In the data rows, 128 means zero.
Some points, one per row:
115,107,163,206,96,113,146,187,141
126,107,103,70,173,130,118,190,237
99,32,115,165,117,62,133,149,73
197,125,185,124,166,161,99,179,179
92,179,90,207,75,149,135,132,148
101,125,118,187,150,68,105,40,131
92,215,107,148,82,199,125,95,100
157,208,112,77,105,159,157,42,94
145,72,118,140,92,65,173,79,55
170,198,136,125,86,171,156,61,89
156,188,105,123,91,135,160,29,94
161,198,120,65,113,145,161,37,88
103,83,86,66,178,107,112,198,218
167,205,105,95,94,157,163,45,105
90,158,76,195,103,168,98,189,168
146,132,141,178,135,178,80,224,145
128,183,129,185,81,140,149,58,111
159,92,171,124,172,154,87,230,149
156,208,113,74,105,159,156,42,95
Here are 20 more points, each followed by its number:
129,60,125,97,178,112,102,225,189 0
162,200,139,118,116,136,149,29,105 1
163,76,171,112,181,135,91,226,143 2
100,123,126,196,153,69,109,61,158 3
186,125,204,41,146,144,161,97,114 4
140,116,142,83,108,94,171,44,39 5
115,75,107,77,182,113,103,214,207 6
127,36,91,177,111,60,137,157,100 7
99,27,148,148,136,87,117,194,86 8
136,142,119,166,136,184,86,219,182 9
125,80,153,44,180,129,126,188,206 10
139,69,152,114,184,121,98,225,178 11
119,94,95,53,168,107,138,169,235 12
189,166,151,55,156,172,139,136,204 13
141,92,123,56,183,126,114,197,219 14
115,190,117,178,89,121,152,48,119 15
150,207,107,102,103,149,154,31,102 16
133,76,155,121,176,137,84,238,155 17
158,209,112,72,108,159,155,42,96 18
117,127,93,204,57,124,156,95,92 19
Which of these numbered points is nearest to each point below, looking only along the 2 directions in which the first points spread most? Its number follows each.
122,35,94,174,112,61,146,158,96 > 7
121,142,101,131,141,177,96,209,220 > 10
179,195,167,170,110,183,125,125,136 > 4
138,70,141,98,184,125,94,230,178 > 0
158,213,110,77,107,164,153,45,101 > 18
125,99,116,122,163,146,92,231,206 > 6
164,81,175,132,183,137,79,217,136 > 2
91,151,65,175,120,166,92,199,188 > 9
135,221,87,148,93,201,124,112,152 > 4
128,220,93,150,81,171,144,72,124 > 1
121,125,174,208,87,102,157,139,98 > 3
